Every row has a hidden score from 0 to 20. What is each row's score? 10 is about the middle. The score is a weighted sum of the row's numbers plus the product of two more (or one squared), each taken from its middle value.
"-0.6 -0.6 -0.3 -0.1 0.4 -0.1 0.1 0.0 -0.1 -0.8 0.6 0.2 -0.9 -0.9 -1.0
 -1.6": 10
"0.1 0.5 -0.3 0.9 -1.2 -0.3 -0.8 -0.2 -0.2 1.5 -0.9 0.0 1.4 1.6 1.8
 1.9": 13
"-1.2 -1.0 -0.2 -0.3 -1.0 -2.0 0.2 -1.7 -1.4 1.9 -0.3 0.6 -0.1 1.2 -0.1
 0.1": 13
"-1.0 -1.2 -1.5 -0.6 -0.3 -1.0 0.3 -0.9 -0.8 1.1 1.0 1.9 -0.2 2.1 -0.3
 0.8": 15
"-0.5 0.1 0.0 0.9 0.8 1.8 -0.4 1.1 0.9 -1.7 0.1 -0.4 -0.2 -0.7 -0.3
 -0.2": 9
"-0.5 0.0 -0.3 0.5 -0.3 0.3 -0.2 -0.2 -0.2 -0.5 0.3 -0.1 -0.7 -0.9 -0.6
 -0.5": 10
"0.3 0.1 -0.1 -0.9 0.5 -0.8 1.0 0.2 0.4 0.7 0.1 0.2 0.7 -0.1 0.4
 -0.7": 8
"-0.9 -0.5 -0.7 0.4 -0.1 0.2 -0.2 -0.1 -0.2 -0.5 0.7 0.5 -0.7 -0.7 -0.8
 -1.2": 11
"0.2 0.2 -0.7 0.1 0.4 0.2 0.5 0.6 0.6 -0.7 1.1 0.4 -0.1 -0.7 -0.3
 -0.3": 8
"0.3 0.2 -0.5 0.2 0.8 0.6 0.3 0.8 0.8 -1.1 1.0 0.3 -0.2 -0.7 -0.5
 -0.5": 8
"-0.9 -1.8 2.1 -1.5 1.3 -0.1 0.6 0.5 0.5 -0.6 -0.3 -0.9 0.3 -0.6 0.4
 0.4": 15
"-0.9 -0.7 -0.8 0.2 0.0 0.1 -0.1 -0.1 -0.2 -0.5 0.9 0.7 -0.8 -0.5 -1.1
 -1.5": 10
"-1.2 -1.2 -0.6 -0.4 -0.2 -0.8 0.6 -0.5 -0.3 0.4 1.3 0.7 -0.3 -0.5 -0.4
 -0.6": 9
"-0.9 -1.2 -1.3 -0.7 -0.3 -1.1 0.4 -1.2 -1.0 1.2 0.9 1.9 -0.4 2.1 -0.7
 0.4": 11
"-1.3 -1.2 -0.4 -0.5 -0.2 -0.8 0.6 -0.4 -0.2 0.4 1.2 0.7 -0.3 -0.6 -0.5
 -0.5": 11
"0.1 0.4 0.0 0.5 -0.4 0.2 -0.2 -0.4 -0.4 -0.4 0.0 -0.3 -0.8 -0.9 -0.6
 -0.4": 10
"0.0 0.7 -0.9 0.9 -1.4 0.2 -1.2 -1.6 -1.6 1.5 -1.3 -0.4 -0.2 1.2 0.4
 1.2": 11
"-0.1 -0.3 -0.6 0.1 -1.5 -0.6 -0.8 -1.7 -1.8 0.4 0.4 1.1 -1.9 0.7 -2.1
 -1.7": 7
"2.2 2.3 1.1 1.6 -2.4 0.6 -2.6 -2.5 -2.9 -0.1 -2.5 -1.9 -2.5 0.0 -1.5
 0.3": 14
"3.0 2.9 1.8 2.5 -2.3 1.8 -2.8 -0.2 -0.5 0.0 -1.9 -1.2 0.4 1.2 1.2
 1.9": 19
"0.1 0.5 -0.3 0.8 -1.1 -0.4 -0.6 0.1 0.1 1.5 -0.7 0.1 1.6 1.7 2.2
 2.1": 15
"-0.8 -0.7 -0.9 -0.2 0.0 -0.4 0.6 0.0 0.2 0.1 1.4 0.7 -0.1 -0.8 -0.3
 -0.3": 10
"-0.7 -0.4 -0.9 -0.2 0.1 -0.4 0.6 0.2 0.2 0.0 1.4 0.6 -0.1 -0.8 -0.2
 -0.3": 10
"0.3 0.0 0.0 -0.3 0.6 0.2 0.3 0.4 0.2 -1.0 -0.5 -1.2 -0.3 -1.1 -0.1
 -0.1": 11
"0.6 0.2 -0.3 -0.9 1.2 -0.4 1.3 1.0 1.3 0.3 0.6 0.6 1.2 -0.2 0.8
 0.4": 9
"-1.2 -1.1 -0.7 -0.4 -0.2 -0.8 0.6 -0.4 -0.2 0.5 1.3 0.8 -0.4 -0.6 -0.4
 -0.6": 11
"0.2 0.0 0.8 -1.0 0.3 -1.0 1.0 -0.3 0.0 0.9 0.4 0.4 0.2 -0.5 0.0
 -0.7": 11
"0.6 -0.1 0.7 -1.6 1.1 -1.1 1.5 0.7 1.0 0.8 1.6 1.5 1.1 0.0 0.7
 0.0": 9
"0.5 0.4 -0.2 0.4 0.4 0.8 -0.5 0.2 0.0 -1.3 -1.3 -1.9 -0.6 -1.2 -0.3
 0.0": 13
"-1.2 -1.0 0.2 -0.4 0.3 -0.2 0.5 0.0 0.1 -0.2 0.7 0.1 -0.3 -0.6 -0.4
 -0.4": 9
"0.5 -0.1 0.3 -0.6 1.6 0.2 1.0 1.8 1.8 -0.3 -0.1 -0.5 1.7 -0.1 1.5
 1.6": 15
"0.3 0.0 -0.1 -0.9 0.7 -0.6 1.0 0.5 0.7 0.5 0.1 0.1 0.9 -0.1 0.6
 -0.5": 7
"-0.9 -1.2 -1.4 -0.6 -0.4 -1.0 0.4 -1.0 -0.9 1.2 0.9 1.9 -0.3 2.0 -0.5
 0.6": 12
"-1.4 -1.2 -1.5 -0.1 -1.0 -1.7 0.2 -1.6 -1.3 2.2 -0.4 0.5 0.2 1.5 0.3
 0.5": 12
"-0.7 -0.7 0.3 -2.2 0.5 -2.0 1.6 -0.4 -0.1 0.9 0.9 0.7 0.1 -0.5 -0.1
 -0.6": 8
"-0.8 -0.3 -0.1 -0.1 -0.8 -0.4 -0.3 -0.6 -0.6 0.3 0.7 1.4 -0.6 1.2 -0.9
 -1.1": 4
"-0.7 -0.7 -0.5 -0.1 0.2 -0.1 0.1 -0.1 -0.2 -0.6 0.8 0.5 -0.9 -0.7 -1.2
 -1.7": 10
"0.5 -0.1 0.2 -0.6 1.5 0.0 1.1 1.6 1.7 -0.2 0.0 -0.3 1.6 -0.2 1.4
 1.3": 13
"0.6 -0.1 0.7 -1.5 1.0 -1.2 1.6 0.5 0.8 0.9 1.6 1.7 1.0 0.0 0.5
 -0.2": 9
"0.4 0.3 1.6 0.8 0.9 1.6 -0.3 1.1 0.9 -1.5 -0.2 -0.7 -0.1 -0.7 -0.2
 -0.5": 8
"0.1 0.1 -0.2 -0.2 0.2 0.1 0.3 -0.2 -0.1 -0.6 -0.3 -1.0 -0.6 -1.0 -0.4
 -0.2": 9
"0.3 -0.2 1.3 -0.7 1.1 0.0 1.0 1.1 1.2 0.0 -0.1 -0.5 1.2 -0.4 1.1
 1.0": 11
"0.0 -0.2 0.2 -0.3 0.7 0.3 0.2 0.5 0.4 -1.3 -0.5 -1.2 -0.3 -1.2 -0.3
 -0.5": 10
"-1.1 -0.9 0.2 -0.4 -0.9 -1.9 0.3 -1.4 -1.3 1.8 -0.2 0.5 -0.1 1.1 0.0
 0.1": 11
"0.5 0.5 -0.2 0.3 0.3 0.6 -0.4 0.0 -0.2 -1.1 -1.1 -1.6 -0.8 -1.2 -0.5
 0.0": 13
"0.3 0.0 0.9 -1.0 0.4 -0.9 1.1 0.0 0.2 0.7 0.4 0.3 0.4 -0.6 0.3
 -0.5": 10
"-0.1 -0.3 0.1 -0.3 0.7 0.3 0.2 0.5 0.4 -1.3 -0.4 -1.2 -0.4 -1.2 -0.4
 -0.6": 10
"-1.0 -1.2 -1.5 -0.3 -0.5 -0.7 0.2 -0.6 -0.4 1.1 1.1 1.9 0.1 2.1 0.0
 1.4": 19
"-0.5 -0.4 1.9 0.8 1.1 1.8 -0.6 1.4 1.1 -1.6 -1.1 -1.3 0.3 -0.5 0.4
 0.2": 12
"0.2 -0.1 0.0 -0.3 0.7 0.2 0.3 0.4 0.3 -1.0 -0.6 -1.3 -0.3 -1.1 -0.1
 -0.1": 11
"2.6 2.5 1.6 1.9 -2.3 1.1 -2.7 -1.6 -2.1 -0.2 -2.3 -1.7 -1.5 0.4 -0.6
 0.8": 14
"-0.1 -0.2 -0.1 0.3 -0.8 0.0 -0.8 -0.9 -1.0 -0.5 0.1 0.0 -1.6 -0.6 -1.6
 -1.8": 10
"1.5 1.1 1.1 0.9 0.8 1.6 0.0 1.6 1.5 -1.4 0.9 0.0 0.5 -0.8 0.2
 0.0": 8
"0.2 0.2 0.3 -1.0 0.1 -1.2 1.0 -0.5 -0.3 1.2 0.4 0.6 0.2 -0.4 -0.2
 -1.1": 14
"-0.1 -0.2 -0.3 0.2 -1.1 -0.3 -0.8 -1.3 -1.5 -0.1 0.3 0.6 -1.8 0.0 -1.9
 -1.9": 9
"-0.9 -0.6 0.8 -0.8 -0.5 -1.5 0.4 -0.8 -0.6 1.4 -0.1 0.5 0.4 1.0 0.4
 0.2": 8
"-0.1 0.1 -0.4 0.6 1.0 1.3 0.0 1.1 1.0 -1.6 0.7 0.1 -0.2 -0.6 -0.5
 -0.6": 8
"0.3 -0.5 0.2 -1.8 1.4 -1.1 1.8 1.1 1.3 0.4 1.1 0.7 1.3 -0.4 1.1
 0.5": 12
"-1.4 -1.3 -1.2 -0.1 -1.0 -1.8 0.1 -1.7 -1.5 2.2 -0.4 0.5 -0.1 1.4 0.1
 0.4": 15
"-0.9 -1.2 -0.3 -0.8 -0.4 -1.2 0.3 -1.4 -1.3 1.1 0.8 1.7 -0.7 1.8 -1.1
 -0.2": 8
"0.4 -0.3 0.8 -0.5 1.5 0.3 0.9 1.8 1.8 -0.4 -0.2 -0.7 1.7 -0.2 1.6
 1.8": 16
"-0.9 -1.1 -0.2 -0.7 -0.5 -1.1 0.3 -1.3 -1.2 1.0 0.8 1.7 -0.7 1.7 -1.0
 -0.3": 7
"-1.2 -1.9 2.4 -0.9 1.5 0.7 0.2 1.0 0.8 -0.9 -0.7 -1.2 0.5 -0.5 0.7
 0.7": 17
"0.2 1.1 -2.2 1.2 -1.4 0.6 -1.3 -2.0 -2.0 1.4 -1.5 -0.5 -0.7 1.1 -0.1
 1.0": 11
"-0.6 0.0 -0.3 0.4 -0.3 0.3 -0.2 -0.1 -0.2 -0.4 0.4 0.1 -0.6 -0.9 -0.6
 -0.7": 11
"-0.8 -0.3 0.0 -0.1 -0.1 0.1 0.1 -0.5 -0.5 -0.4 -0.1 -0.6 -0.8 -0.9 -0.6
 -0.5": 8
"0.1 0.2 -0.4 0.5 0.9 1.1 0.1 1.0 0.9 -1.5 0.8 0.2 -0.3 -0.6 -0.5
 -0.6": 8
"-0.9 -0.5 0.2 -0.2 -0.6 -0.4 -0.2 -0.4 -0.5 0.3 0.7 1.4 -0.4 1.2 -0.8
 -0.9": 5
"0.1 -0.4 0.0 -2.0 1.2 -1.4 1.9 0.8 1.0 0.6 1.1 0.7 1.1 -0.4 0.8
 0.2": 9
"-0.1 -0.1 0.0 0.3 -0.6 0.2 -0.8 -0.7 -0.8 -0.7 -0.1 -0.3 -1.4 -0.7 -1.5
 -1.7": 10
"-0.6 -0.5 0.1 -2.1 0.6 -2.0 1.7 -0.2 0.1 0.9 1.1 0.8 0.4 -0.4 0.1
 -0.5": 7
"0.0 -0.4 0.0 -2.0 1.1 -1.6 1.9 0.5 0.8 0.7 1.1 0.8 1.0 -0.4 0.6
 0.0": 9
"0.5 -0.3 0.7 -1.6 1.2 -1.0 1.6 0.9 1.2 0.6 1.5 1.3 1.2 -0.1 0.8
 0.2": 10
"1.0 0.8 1.5 0.9 0.8 1.6 -0.2 1.2 1.1 -1.4 0.5 -0.2 0.0 -0.8 -0.2
 -0.5": 7
"-1.2 -1.1 -0.9 -0.3 -0.2 -0.7 0.7 -0.3 -0.1 0.4 1.4 0.8 -0.2 -0.7 -0.3
 -0.5": 10
"-0.7 -0.1 0.2 0.8 0.7 1.7 -0.4 0.9 0.6 -1.5 -0.1 -0.6 -0.3 -0.7 -0.3
 -0.1": 9
"0.0 0.5 -0.4 0.8 -1.0 -0.4 -0.5 0.3 0.4 1.4 -0.7 0.2 2.0 1.9 2.4
 2.3": 15
"0.7 0.7 0.1 0.3 -0.3 0.2 -0.2 -0.5 -0.6 -0.4 -0.2 -0.6 -1.0 -1.0 -0.7
 -0.3": 11
"0.0 -0.1 0.1 -0.3 0.8 0.3 0.2 0.6 0.5 -1.2 -0.6 -1.2 -0.3 -1.2 -0.2
 -0.3": 11
"-0.1 0.4 -0.9 0.6 -0.8 -0.5 -0.3 0.7 0.7 1.5 -0.5 0.3 2.3 1.9 2.5
 2.2": 15
"-0.2 -0.3 -0.8 0.2 -1.5 -0.7 -0.6 -1.6 -1.5 0.5 0.5 1.4 -1.5 1.2 -1.8
 -1.3": 5
"0.4 -0.5 0.4 -1.8 1.4 -1.0 1.7 1.2 1.4 0.3 1.1 0.7 1.5 -0.3 1.1
 0.5": 11
"0.0 0.0 0.2 0.4 -0.3 0.5 -0.9 -0.2 -0.4 -1.0 -0.5 -0.9 -1.1 -1.1 -1.1
 -1.5": 12
"-0.1 0.7 -1.2 1.0 -1.4 0.2 -1.2 -1.8 -1.8 1.6 -1.4 -0.4 -0.5 1.1 0.1
 1.1": 12
"0.6 -0.3 0.7 -1.6 1.4 -0.9 1.7 1.0 1.2 0.5 1.5 1.1 1.3 -0.2 0.9
 0.3": 10
"0.1 0.0 1.7 0.8 1.0 1.7 -0.5 1.3 1.0 -1.6 -0.6 -0.9 0.0 -0.6 -0.1
 -0.3": 10
"2.4 2.4 1.5 1.7 -2.3 0.8 -2.7 -2.1 -2.5 -0.2 -2.3 -1.8 -2.1 0.1 -1.1
 0.5": 14
"-0.1 -0.4 -0.8 0.1 -1.6 -0.7 -0.7 -1.7 -1.7 0.5 0.5 1.2 -1.7 1.0 -2.1
 -1.5": 6
"2.7 2.6 1.8 2.1 -2.3 1.3 -2.8 -1.2 -1.6 -0.1 -2.2 -1.5 -0.9 0.6 0.0
 1.1": 15
"0.1 0.1 0.7 -1.0 0.2 -1.1 1.0 -0.4 -0.2 1.0 0.4 0.5 0.2 -0.4 -0.1
 -0.9": 11
"-1.3 -1.1 0.0 -0.5 0.1 -0.5 0.6 -0.2 -0.1 0.1 1.0 0.4 -0.3 -0.6 -0.4
 -0.5": 9
"0.0 -0.5 1.3 -0.7 0.9 0.0 0.5 1.4 1.4 0.3 -0.2 0.1 1.9 0.6 1.8
 0.7": 12
"0.0 0.0 -0.7 -0.1 0.3 -0.1 0.5 0.4 0.5 -0.4 1.2 0.5 -0.1 -0.7 -0.2
 -0.3": 9
"-0.3 -0.3 -0.7 0.1 -1.4 -0.7 -0.5 -1.4 -1.4 0.6 0.5 1.4 -1.4 1.3 -1.6
 -1.3": 5
"-0.7 -0.4 -0.3 0.0 -0.9 -0.5 -0.3 -0.7 -0.7 0.4 0.6 1.5 -0.7 1.2 -1.0
 -1.1": 5
"0.7 0.6 1.6 0.9 0.8 1.6 -0.3 1.1 0.9 -1.5 0.2 -0.4 -0.1 -0.8 -0.3
 -0.6": 7
"0.0 0.5 -0.6 0.7 -0.9 -0.5 -0.4 0.5 0.6 1.5 -0.6 0.2 2.1 1.9 2.5
 2.3": 15
"-1.0 -0.7 -1.0 -0.2 -0.1 -0.6 0.6 -0.1 0.0 0.2 1.4 0.7 -0.1 -0.7 -0.3
 -0.4": 10
"-0.3 0.2 -0.2 0.4 -0.4 0.3 -0.2 -0.3 -0.2 -0.4 0.2 -0.2 -0.7 -0.8 -0.6
 -0.5": 8
"-0.6 0.0 -1.6 0.4 -0.8 -0.8 0.0 0.3 0.5 1.6 -0.5 0.4 1.9 1.8 2.1
 1.8": 12
"0.1 0.6 -0.4 1.0 -1.2 -0.2 -0.9 -0.6 -0.6 1.5 -1.0 -0.1 1.0 1.5 1.5
 1.7": 12
"-0.2 -0.3 0.2 -0.3 0.7 0.2 0.2 0.4 0.3 -1.1 -0.1 -0.8 -0.5 -1.2 -0.6
 -0.9": 10
"-1.3 -1.1 -0.8 -0.4 -0.2 -0.8 0.6 -0.3 -0.2 0.5 1.3 0.8 -0.3 -0.6 -0.4
 -0.5": 11
"-1.2 -1.2 -0.8 -0.4 -0.3 -0.8 0.6 -0.5 -0.2 0.5 1.4 0.9 -0.3 -0.6 -0.4
 -0.5": 11
"-0.8 -0.2 0.3 0.6 0.5 1.3 -0.2 0.4 0.3 -1.2 -0.3 -0.7 -0.4 -0.7 -0.3
 -0.2": 8
"-0.3 0.1 -0.2 0.9 1.0 1.7 -0.2 1.2 1.0 -1.7 0.4 -0.2 -0.2 -0.6 -0.4
 -0.4": 8
"0.6 0.3 -0.1 -1.2 0.6 -1.4 1.4 -0.1 0.3 1.2 1.4 2.0 0.6 0.5 -0.1
 -0.7": 7
"1.1 1.8 -3.1 1.7 -1.4 1.0 -1.3 -1.2 -1.2 1.2 -1.4 -0.6 0.0 1.3 0.6
 1.4": 10
"0.1 0.1 -0.7 -0.1 0.4 0.1 0.5 0.5 0.6 -0.5 1.1 0.4 -0.1 -0.8 -0.3
 -0.4": 8
"-0.3 -0.4 0.1 -0.3 0.6 0.1 0.2 0.3 0.2 -1.1 0.0 -0.7 -0.6 -1.2 -0.6
 -1.1": 10
"-0.5 -0.3 1.3 -0.9 0.1 -0.9 0.5 0.0 0.1 1.0 -0.1 0.4 0.9 0.8 0.9
 0.3": 8
"-0.8 -0.4 1.1 -0.9 -0.2 -1.2 0.5 -0.4 -0.3 1.2 -0.1 0.4 0.6 0.9 0.7
 0.1": 6
"0.3 0.2 -0.5 0.2 0.7 0.5 0.3 0.8 0.7 -1.0 1.0 0.3 -0.2 -0.7 -0.4
 -0.5": 9
"0.2 0.2 0.0 -0.9 0.2 -1.2 1.1 -0.4 -0.2 1.0 0.3 0.6 0.2 -0.3 -0.1
 -1.1": 12
"-0.2 0.0 -0.1 -0.2 0.1 0.0 0.3 -0.4 -0.4 -0.4 -0.2 -0.8 -0.8 -0.9 -0.5
 -0.4": 8
"0.3 0.2 -0.6 0.1 0.5 0.2 0.4 0.6 0.7 -0.8 1.1 0.3 -0.2 -0.8 -0.3
 -0.4": 9
